In the data rows, the value 128 means zero.
Here are some points:
[112  90 141  80 106 141 101  82 115 113 121 158  90 177]
[107  59 113 172 146  23 187 125  93 188 213 184 221 112]
[104 117 176  87 111 116 109 122 139  83 130 122  90 157]
[113 103 145 102 110 159 114  99 124 134 118 127 110 138]
[ 87  95 118 147 105 107 138 136 134 142  86 109  76 181]
[152 117  98 131 131 150 143 113 114 114 134 141 132 114]
[151 143 138 121  99 211  99 135 121  90  99  90  94 162]
[113 111 153 114 109 135 124 131 106 135 160 137 135 126]
[170  65 119 125 151 142 156 113 113 133 121 142  93 103]
[154 104 110 149 157 117 145 123 119 158 117 140 112 103]
[140  84  95 140 126 174 154 112 127 151 125 130 132 136]
[111 123 137 125 127 138 123 127 125 128 114 140 109 139]
[111 148 184  83 120 143  62 128 141  88 118 105  87 160]
Then 10 other points, each followed by its number:
[123 138  95 159 151 144 137 149 124 154  95  99 127 108] 0
[106  73 106 164 133  78 154 140 131 173 165 104 189 145] 1
[153 154 118 115 145 146 107 130 146 120 108 119 158 100] 2
[133 102 113 143 134 163 120 111 130 130 114 134 109 134] 3
[119  86 103 154 123  95 173 143 122 146 178 144 157 127] 4
[160 174 165 119 164   0 226  94  92 115 136 173 179  73] 5
[222 214 235  64  59 255  52 157 165  28   0  16  68 211] 6
[128 129 133 127 122 126 123 133 134 122 141 127 150 131] 7
[113  91 109 152 112  72 148 133  94 160 167 124 168 112] 8
[117 173 118 170 133 124 134 135 135 131 111 108 151 107] 9
Which of these numbered points is nearest to each point below by angle, seen from the average point of the first points? Its number follows each.
[132 112 106 138 139 141 136 124 125 151 121 133 133 117] > 0
[152 130  97  93 153 126 126 113 137 116 129 142 141 121] > 2
[138 255 175 185 210 175  47 115 164  99 104 106 224   0] > 2
[105  84  90 167 109  86 166 117 105 170 197 172 135 142] > 4
[125 226  73 229 137  41 214 187 115 184 152 149 202  58] > 9
[124 110  98 140 123 122 141 118 123 150 111 139 122 138] > 0
[125 129 136 127 116 122 126 139 140 126 140 121 137 129] > 7
[130  39  73 144 131 155 143  82  95 144 123 112  77 109] > 3
[139 131 140 131 138  95 153 123 126 126 134 142 132 121] > 5
[122 131 168  83  93 131 103 132 115  93 143 124 101 174] > 6
[ 84 107 180  96  83  83  81 143 171  76 182 119 166 129] > 7
[106 161 146 133 115 136  93 175 144 133 114  92 112 134] > 9
[ 71 149  80 146 139 161 111 138 182 120  74 104  74 130] > 0
